Each named turn below is shown by a few rows before and after it. Which turns, in which order, take the first row of each later pair to the second? The first pair is answered.
turn U:
[-15.6   9.7 -20.9  22.1  16.4   0.0 -24.2 -23.0  16.9  -8.6  -2.6  18.5
   2.1 -23.2 -12.3 -17.7 -25.8   6.9  18.2   3.3   4.6 -12.9 -11.9   3.3
  22.5  -3.5 -15.3 -10.3 -30.9 -18.1 -14.2  20.7  24.5   5.7   9.0  14.4
  -2.4] |-> [  4.3  16.1 -13.2  19.7  16.7  10.1 -29.6 -39.7  10.4 -10.8   4.7   3.9
   5.7  -7.7 -20.1 -18.3 -18.6  13.4   8.9   3.0   1.5 -11.2   5.0  -4.4
  32.1  -1.1 -18.6  -3.0 -14.1 -11.6 -18.3  18.9  25.9   7.7   3.3  24.5
  -4.0]
[-28.3 -10.1  -8.0  -5.9   9.3 -38.8  -0.6  10.2  16.0  11.7  -3.2  11.4
  -9.0  -5.1  -3.5 -11.5 -16.6 -12.5   7.1   9.9  15.8 -33.1 -15.2   7.4
   1.4  -7.4 -13.5 -23.2 -24.0 -28.4   3.1   6.2  14.3  -9.5  -1.3  -5.2
   1.8] |-> [ 15.6   4.8  10.8  -8.6   7.7 -18.0 -12.3 -26.1  -1.9   4.6  16.7 -22.2
  -1.2  30.9 -20.6 -11.5  -0.6  -1.9 -14.1   6.9   8.0 -30.0  18.2 -11.5
  24.9  -0.8 -21.9  -6.4  10.5 -13.3  -5.2   3.4  16.4  -6.8 -15.5  19.2
  -3.8]
[ -9.5 -14.9  -6.1   9.9 -18.8   1.3  11.3  38.5  -1.4  11.5 -16.8   6.0
  -2.2 -30.0   8.6   8.5   7.3  -0.1  -6.2 -14.6 -13.6  13.8 -16.1  19.4
 -32.1  -2.1  33.4   8.5 -14.8  18.0   2.5 -17.2 -23.6   9.9  24.8 -19.6
  16.0] |-> [ -6.9  -8.5  18.9  11.3 -15.5  27.3  -0.4   0.7 -27.9  11.2  -9.0 -19.1
  -8.5  33.3  -5.4 -10.3  11.8   9.2 -27.3  -8.6   0.2   7.2  14.0  24.5
 -13.3   5.6  44.4 -10.2   0.2  -6.2  -1.8 -15.8  -8.5   1.1  17.5 -12.9
  27.9]
turn T:
[ -0.2  -6.5  22.6  -8.1  -9.0  19.0   3.9  12.4   4.3   7.1 -17.0  -0.1
 -12.8  24.9 -11.7   1.7   0.4  -9.0  -9.5   9.6  15.8  -0.3  -1.7  22.5
   3.3  -3.7  -3.7   4.3  16.2  -0.7 -16.5  14.2 -13.2   8.4   3.3 -14.8
  -2.0] |-> [-16.2   0.7  10.4  -0.8  10.2   1.9   1.5   8.4  13.3   0.9 -17.3   4.5
   2.6   9.8  -3.4  -1.5  -7.6 -11.7   8.2  11.5  19.0   0.2  -4.9  20.6
   2.8 -14.8 -25.2   0.5   7.1 -13.5 -10.2  27.4  -5.4   6.9   0.6 -10.3
 -16.4]
[-16.1  17.4   0.0 -13.8 -20.0  -3.7  -7.7  41.8  -0.2   8.0   1.7  -8.6
 -14.1  -9.3  -5.6  -8.0  16.5   1.2 -33.9   3.2  25.6   2.2 -14.0   6.2
 -22.1 -25.2  -0.3  13.9 -25.7 -10.1  25.1  -5.5  15.6  31.4   0.9 -19.5
  -6.8] |-> [-15.8  17.0   4.2 -12.8 -22.7  -0.2 -11.9  26.6  -4.6  10.8   2.2 -10.4
 -17.7  16.9 -16.3 -17.0   9.5  -0.8 -30.4   9.7  34.7  -5.3  -6.6   4.0
  -6.1 -23.9  -7.6  -1.4 -24.3 -18.9  21.6 -10.3  29.4  31.0  -6.7 -11.6
  -1.1]
[  6.7   3.1  -5.2  -1.5  19.6   3.6  -2.5   5.1  -7.0   6.9 -37.0 -20.7
 -15.2  27.3   0.8 -12.2  -2.1   4.1 -25.3  27.4  29.6 -26.2  22.2  15.8
   1.8  24.8  26.5 -29.9 -22.2 -31.4 -11.2  10.7  10.5  -7.0 -24.7  12.7
  11.0] |-> [ -8.4  12.6 -23.4   2.7  40.6 -10.9   2.6  25.9   9.2  -4.2 -41.3 -10.2
   3.9 -28.3  24.2   1.7  -0.3   2.8 -17.1  13.4  16.7 -14.9   7.6  18.1
 -25.8  13.3  21.0  -8.0 -28.5 -24.1   0.0  28.4  -6.8  -7.7 -14.2   1.3
  -9.7]
[ 18.1 -10.6  -7.1   3.6  23.7 -12.3  20.8  17.1  13.5   0.6  30.4  32.0
  12.9 -31.8  28.7 -14.8  27.8   7.4  17.9   5.7 -16.8 -11.4  21.9  -6.5
  -0.7   4.6   2.4  32.2  11.5  22.8  15.7  -7.9 -10.2 -12.5  24.1   0.3
  -8.6] |-> [ 35.2 -19.6  11.5  -2.4   1.9   2.7  15.1  -2.5  -1.8  11.5  36.9  23.1
  -6.4  23.8   6.0 -27.1  24.7   6.7  10.0  17.7  -4.7 -21.8  36.5  -8.5
  26.3  14.7   8.6  11.0  17.8  16.5   2.2 -25.5   6.0 -11.6  14.0  10.0
  11.2]
turn X:
[-10.6 -21.1  -4.7  16.9   5.3   7.4   2.9  49.5  -2.3  -6.3  34.0  -0.8
   0.9  -3.1  10.0 -12.3  47.3  25.9 -20.6 -11.3   3.2   5.2  -4.8   9.3
 -17.2   2.7  31.1   0.7  14.6   5.4 -32.8   4.6 -32.6 -11.9 -18.2 -32.6
 -15.6] |-> [ 12.2  -4.7 -14.6  24.8  17.5  -2.5  -1.9  27.6   2.8 -19.3  41.1 -14.5
  28.9  -8.2   6.4  -6.3  38.1  21.5   0.4 -12.4  -1.9   9.1  10.1 -16.9
   3.5  -7.9  -9.7  13.1  31.5  16.9 -37.4  14.5 -26.4  -3.9 -31.6 -11.8
 -35.9]
[-38.3  11.4  -1.8  13.9   0.0  -3.7  12.9  36.1   8.8   8.4 -36.5   7.8
  15.2 -38.9  26.5  25.1 -34.8   2.6  26.6 -26.3  -4.1  -9.0   2.7  20.4
 -27.3 -10.3  25.0  -8.8  -8.7  -7.3  18.6  -0.1 -13.2   0.4  29.2 -20.2
   7.6] |-> [-44.3  26.1 -16.1   8.3  29.2 -37.0   1.0  14.9  14.4   7.2   0.4  -4.4
  19.7 -35.5  25.3  -2.7 -11.6  22.2  27.5 -16.7  21.8 -17.6  16.3  25.6
 -13.7  -4.0 -12.5  -1.6 -18.0 -30.2  25.9   9.5   0.7 -12.9   3.8  12.7
 -13.8]
[ 27.2 -25.5  17.1   1.7 -49.8  34.5   3.2  -9.5   0.6  18.7 -25.7  10.0
  -6.7  26.0 -10.4  21.2 -14.9   0.8   1.0  -6.8 -19.0 -10.5  -9.6  -7.4
  11.9  -6.6  14.8   3.0 -11.9  28.6 -10.6 -29.6  -5.7   4.1  -5.1  13.3
  40.8] |-> [  5.4 -14.8   5.2  -9.5 -18.3  -3.2 -10.1 -23.8   4.4  23.5  16.6   2.4
 -17.3  32.7  -8.7 -15.3  24.9  31.4 -10.6   5.7  18.1 -21.4   1.6  12.9
  19.3   8.0 -12.8   6.3 -32.9  -6.9   2.5 -22.0   8.9 -18.5 -34.1  46.2
  23.4]

Between the rows of a pair lie two turns.
[-15.0   0.3 -18.9  -7.5  28.1  -7.6  -6.7   5.1  10.6   6.1  26.4   0.3
  -9.3 -11.8  19.9  -9.3  26.7  18.6 -31.8  -5.9  11.9  -7.7  -9.3  24.5
 -20.5  13.4  -4.9  13.3 -19.5 -11.6   7.2  -3.5  -8.1 -15.6   4.3   4.7
  -8.1] |-> [ 37.2   5.8  -9.7   7.1   3.4  20.4  -7.6 -24.2   5.5  -9.5   8.9 -13.9
  21.5   6.5  -1.4  18.1 -11.2 -11.1  -4.4  -9.6 -16.0   2.5  11.0 -25.3
  13.8  -3.8 -28.0  15.8  21.7  24.3 -10.9  -7.1  -1.8  11.0   2.0  12.4
  -9.7] => T X
[ 26.8  -4.6   9.6   0.1 -14.6  26.4   8.8 -12.3 -15.4   1.2  -3.5  -7.0
  -5.3  20.2  -9.5  10.4  -1.9  -2.2  -6.0   2.2 -12.3   1.4   0.1 -10.9
  12.6   4.0  10.3  -5.7  22.1  18.7  -9.0  -4.6   0.1  11.5   4.1  -7.6
   9.0] |-> [ 20.0   0.6   0.6   2.4  -5.3  20.0  12.4   3.0  -8.4  -2.7  -5.9  -3.1
   3.2 -13.3   3.9  20.8   1.4  -1.7  -5.9  -6.8 -23.5   9.7  -9.0  -9.5
  -5.9   0.5  12.1  10.6  18.8  27.2  -1.5   3.6 -15.8  13.0  11.4 -13.8
  -0.6] => T T
[-22.0  14.0  -0.5   7.2  41.8  -7.2  -7.2 -32.5  -4.7  -4.4   4.1  11.5
 -10.0  29.7   4.3 -14.8 -26.7  -3.9  22.4   7.0  14.9  -6.5  29.1  17.7
   3.4  -7.9 -30.0 -30.1  -7.1 -35.7   9.8   0.7  28.9  -1.1 -10.7  -2.6
 -15.4] |-> [-21.9   9.3 -21.4   4.5  37.8 -29.0   1.1  -0.1  18.2  -5.9  -2.0  32.3
  -2.6 -23.0  15.2   2.1 -32.5 -11.3  39.2   1.6   2.2  -0.2   5.1  10.9
 -10.0 -15.2 -41.0 -13.8 -18.3 -14.8  13.9   0.1  15.0   7.5  -6.2  -5.5
 -27.0] => U U
[  0.6  -8.2  20.1   0.8 -11.5  17.9   1.0  14.0   3.3  -8.6 -21.3  -5.8
  -6.8  -5.2  -5.0   9.7  -8.4  -6.5  -2.3  -6.5  -0.6  10.2 -20.1   9.8
  -3.4   6.1  16.3   1.7   3.1   0.4   1.8   1.9 -16.8   2.2  14.9  -9.2
  14.6] |-> [ -9.2  -4.9  13.0   4.4   0.2   3.0  -5.2  -5.7   4.8  -6.7 -14.3  -9.0
  -3.5  16.4  -9.8  -5.9 -16.7 -10.7  12.9   4.1  20.2   2.5 -11.4   7.7
  16.7   3.9  -8.5 -17.4  -3.7 -24.1   0.9   5.9   6.9  -3.9   2.9   3.8
  10.3] => T X
[ -0.5   1.3 -29.8 -21.5  -6.9 -19.3  24.2  49.4  25.4  28.6  20.2  30.1
  -3.7 -33.6  -3.2 -11.2  -7.9  -2.0  27.4  20.7  -8.2   1.1 -18.9  11.0
  -8.9  24.2 -14.0   0.1 -21.2  10.9 -17.8 -13.9  16.0   9.6  -5.2  10.0
  -1.5] |-> [ 28.5  -4.1 -13.3 -27.3 -30.9   2.6  22.7  41.1  11.7  33.1  20.3  20.0
 -12.9  -6.1 -20.7  -6.1  -7.4  -3.7  16.9  21.5 -15.6  -0.1 -10.0   1.1
   5.3  32.5  -2.7   0.0  -2.3  28.0 -29.9 -27.7  16.1  17.1  -6.6  11.9
  14.2] => X T
[ 18.3  10.5  -2.5  11.6  25.5 -15.2  -5.7 -20.7  -1.8  -0.3  14.8 -11.5
  11.3  -4.3 -10.5   2.9   8.2   9.4   9.1   8.1 -13.7  -4.3   3.9 -18.0
  15.3   7.8 -36.4  11.3  13.4  30.1   5.2   5.6  -6.0  -3.0 -11.3  20.2
 -14.3] |-> [-28.7  -9.1  -7.4  11.2  22.0 -20.1   5.9  20.7   5.8  11.4  -9.5  20.4
  -9.6 -25.6   7.8   0.9   0.1   2.6  11.2   7.7  -7.6  -7.7 -29.4  10.6
 -16.8   9.2  -1.0  -9.9 -21.8   9.0  14.4   4.6 -10.0 -10.9  10.4 -16.0
   5.6] => T U
[  0.8 -29.7   2.8   7.0 -13.7   0.3  23.5  26.9 -21.5  18.7   4.1  21.0
  19.0   8.9  -8.9   0.9   6.9   6.9   6.9  14.5  15.9  -5.1 -24.9  -6.6
  23.8  17.1 -16.5 -21.4 -14.1   5.8   5.5 -11.6  13.1  12.6   0.2   4.3
  30.9] |-> [ 13.9 -26.2   1.8   4.6 -14.7  -2.6  25.1  26.0 -17.7  16.0   7.8  20.4
  21.6  -1.0  -9.3   8.1   9.7   8.0   7.1  14.2   9.1  -2.5 -23.2 -13.8
  24.8  17.2 -22.7  -9.2  -8.2  19.0   3.6 -11.5   8.1  17.1  -1.0   8.6
  25.2] => U U
[  5.6 -13.7 -27.2  -3.7  -1.4 -45.5   0.2  29.6  18.5  12.7   5.8  34.7
  -7.4 -41.2  -9.0   4.6   1.5 -26.8  24.7   0.0  12.7   3.4 -23.8   2.1
  13.4  -7.1 -20.5  20.6 -34.7   5.3  19.1  -4.4 -12.0  -3.5   4.9  24.6
   5.9] |-> [  2.1 -16.9 -23.5  -6.5  -3.3 -42.5   3.0  34.1  17.7  15.2   4.3  37.3
 -12.3 -39.4  -7.0   3.1   5.6 -24.8  20.8   0.2  12.7   2.3 -26.4   7.8
  10.2  -5.3 -13.3  19.3 -38.0   4.3  19.8  -7.1 -14.1  -6.6   6.0  19.0
  10.2] => X X
[-19.9   4.0 -10.9 -10.9  15.7 -23.4 -13.8   6.4   5.9   3.9  26.2   9.7
 -10.2   5.8   2.0 -31.9  16.9   3.1 -10.4  12.9  24.8  -7.1  -9.5  14.5
  -0.1   8.0  -1.8  -9.5 -23.3 -26.3   4.0  -5.9   5.8 -18.3 -12.9   5.5
   3.0] |-> [-14.6   0.8  -6.4  12.4   2.8   2.6  -6.8   0.7   5.3  -8.1 -18.4  17.5
  18.7   5.0   3.6  -4.0 -38.6 -34.9  26.5   6.0  -0.7   1.2 -13.8 -12.1
   3.3 -18.5  -3.5 -27.4  -6.2 -13.2  -4.2   1.7   9.9  -0.7   9.0 -20.5
   9.9] => X U
[-26.6  20.7  -5.7  13.5  20.7 -20.7   9.6  -5.2   1.7  -4.0   7.2  -0.8
  15.3  -3.9   7.8  -6.5   1.0  -3.2  18.6  -6.4  19.5   5.9  -1.0 -14.6
  -0.5 -18.0 -49.0   2.8  -6.6 -28.9  14.6  16.2  21.9 -10.4 -18.7  20.4
  -7.3] |-> [ -6.8   8.2  28.6  20.0 -11.4  38.3  14.1 -12.0 -25.2  -1.4 -23.8  -9.6
   5.6  35.8  -3.2   9.8 -16.4 -15.8  -2.8 -13.2  -6.0  11.7   6.4 -20.1
  -4.2 -16.2   1.6 -10.1  20.4 -11.8  -1.6   2.3  12.7   1.0   3.3  -9.8
  26.0] => X U
[-23.1   6.6 -18.2  -4.6  -0.4  -2.3  -5.4   6.1  24.0 -11.6  20.1  -2.9
  -8.9   2.8  -0.7 -22.6  14.0  17.6  -9.3  31.3  17.4 -41.3  -7.5   2.5
  17.7  22.0   1.9   3.4 -17.4 -30.6  45.2   1.1   3.2   5.0  16.1  12.5
   7.1] |-> [-22.9  -3.1  -7.7  -3.4 -19.8  17.6   2.0  20.8  18.8  -7.9   0.5   6.1
 -15.2   2.5   0.1 -10.6   2.9   8.9 -13.8  27.3   4.5 -39.3 -17.3   8.4
   6.7  23.9  28.9  -3.2 -14.7 -20.1  41.4  -4.6  -6.8  10.3  30.0  -9.8
  22.3] => X X
[ 14.2  -2.5  10.1  -0.4 -14.2  10.1  10.2  11.4  -2.8   5.8  -8.1   0.8
 -12.9   8.0  -5.5  12.2 -10.6 -17.9 -17.1   3.6  -5.4   2.5  -6.0   6.9
 -12.9  -3.0  18.4   1.3  -3.8  20.9 -11.6  -4.3  -2.5   7.2  19.2 -15.7
  23.7] |-> [  0.0   4.1  -2.3   4.0   1.1  -2.1  13.9  17.6   6.1  -0.8 -10.5   3.2
   1.7 -19.4   7.4  17.0 -12.4 -18.9  -7.0  -1.5  -7.5   6.3 -13.2   6.8
 -23.0  -9.1   8.9   7.4 -10.1  16.1  -4.7   7.9  -5.6   6.3  22.4 -18.9
  11.0] => T T
[-16.1 -10.8 -10.8  -8.7  42.5 -17.9  16.8 -18.4   3.3 -25.5  16.4   2.8
  21.7   3.5 -16.0  -8.3  -8.2 -10.8  -8.9  -5.3  22.6  10.2  31.2 -18.0
   5.0 -22.7 -36.9 -14.7 -11.9  23.1   2.2  -2.7  -5.8 -13.7  -3.8   0.7
 -17.9] |-> [ -4.7 -17.8   0.0 -24.0  27.2  -5.6  21.0   0.0  -2.4 -17.3  25.0   1.1
  -0.6  -6.8 -13.1  -2.9  19.4   5.1 -42.4 -10.6  12.6  15.1  27.6  -3.9
 -13.5  -7.9  -3.4   6.2  -8.7  43.4   3.9 -14.7 -30.0 -14.4   2.2  -5.6
  -7.4] => T X
[ 13.5   5.7  -0.6  -3.5 -30.0 -19.1  -9.3 -33.7  10.3 -16.4  -0.4   3.0
 -11.1   3.2 -28.0  -3.3 -11.3 -37.4  27.9  13.3 -10.8  -8.8   9.5  -7.8
  43.6  -7.3 -39.1   6.9 -10.7  44.4 -20.6 -19.1   2.8  10.2  -6.6  18.7
 -15.5] |-> [-42.7  -2.7 -13.9   0.3 -12.2 -34.0  -5.1 -10.9  18.5  -9.8 -13.2  28.0
 -21.4 -14.4  -7.2 -15.7 -17.6 -37.7  35.7  18.1   7.1 -15.7 -11.5  22.9
  17.8  -9.7 -25.2 -15.4 -46.6   6.2  -7.8  -9.5   7.4  -4.3   5.0  -4.0
  -9.9] => X T
[-29.0   5.0 -18.1   7.4 -10.5  -1.5  13.7  22.9  -4.7   4.7  -9.6  20.2
  -8.8   9.0   6.1  16.7 -20.9 -17.1  23.7   7.4 -12.9  -1.1 -29.8   0.6
 -18.2 -19.2  -0.7 -18.8 -25.5  -1.1   4.1  -4.2   0.2  -1.5  10.3 -16.3
  16.4] |-> [-24.1  31.3 -21.9  15.1  22.8  -2.7   5.6  -1.5  -8.4 -12.0   3.1  -2.0
  22.9  -3.4  15.1  17.9 -11.3  -6.1  18.3  -1.6 -20.5  10.7  -7.8 -11.3
 -20.2 -28.3 -20.2   5.1  -7.0  -1.6  10.8  22.0  -4.4  -4.7   5.6  -5.4
 -10.7] => U T
[  2.9  -8.0   4.0   1.9 -13.8  -4.5   0.5 -21.5  -1.5   8.5  -7.2  -6.5
   7.8  27.6  -9.0  -8.6  12.7   4.2   7.1  -7.8  22.3 -17.9  -0.8 -11.9
   9.1  -7.3 -33.8  -9.8  19.4   7.8 -11.2 -27.5  -1.9  13.8   0.1  -2.6
  -4.7] |-> [-13.9 -19.3  -5.4  -2.5 -19.1 -14.6   8.0   5.3   8.9  14.6 -13.3  12.9
  -4.5   2.4  -0.3  -5.7  17.3   3.8   7.9  -8.2  22.6 -19.5 -21.4   0.6
 -10.7  -3.9 -20.6 -10.5  -0.4   9.8  -6.5 -31.7 -12.4  12.1   9.4 -14.9
   0.0] => U X
[ 11.4  35.4 -11.6  12.4  15.2  12.7  12.1  -9.9   2.3  20.1  12.7 -17.2
  21.6 -33.1  -4.9  27.3   1.3   7.6  10.6  -9.1 -16.6 -15.1  10.0  17.3
   6.6  -4.4   2.2  37.5 -10.3  33.7 -11.2 -11.7 -17.7 -20.3  14.0  -4.9
 -34.9] |-> [  1.7  38.9 -16.6  18.4  23.5   1.6   8.0 -24.4   4.3  18.7  14.1 -19.8
  29.4 -21.8  -8.7  18.8  -9.8   2.4  26.7  -1.8  -4.4 -19.8  15.1  14.3
  20.4  -8.1 -17.3  22.2 -15.4  17.4 -12.1  -3.5  -0.7 -23.1   6.5   5.1
 -38.6] => T T
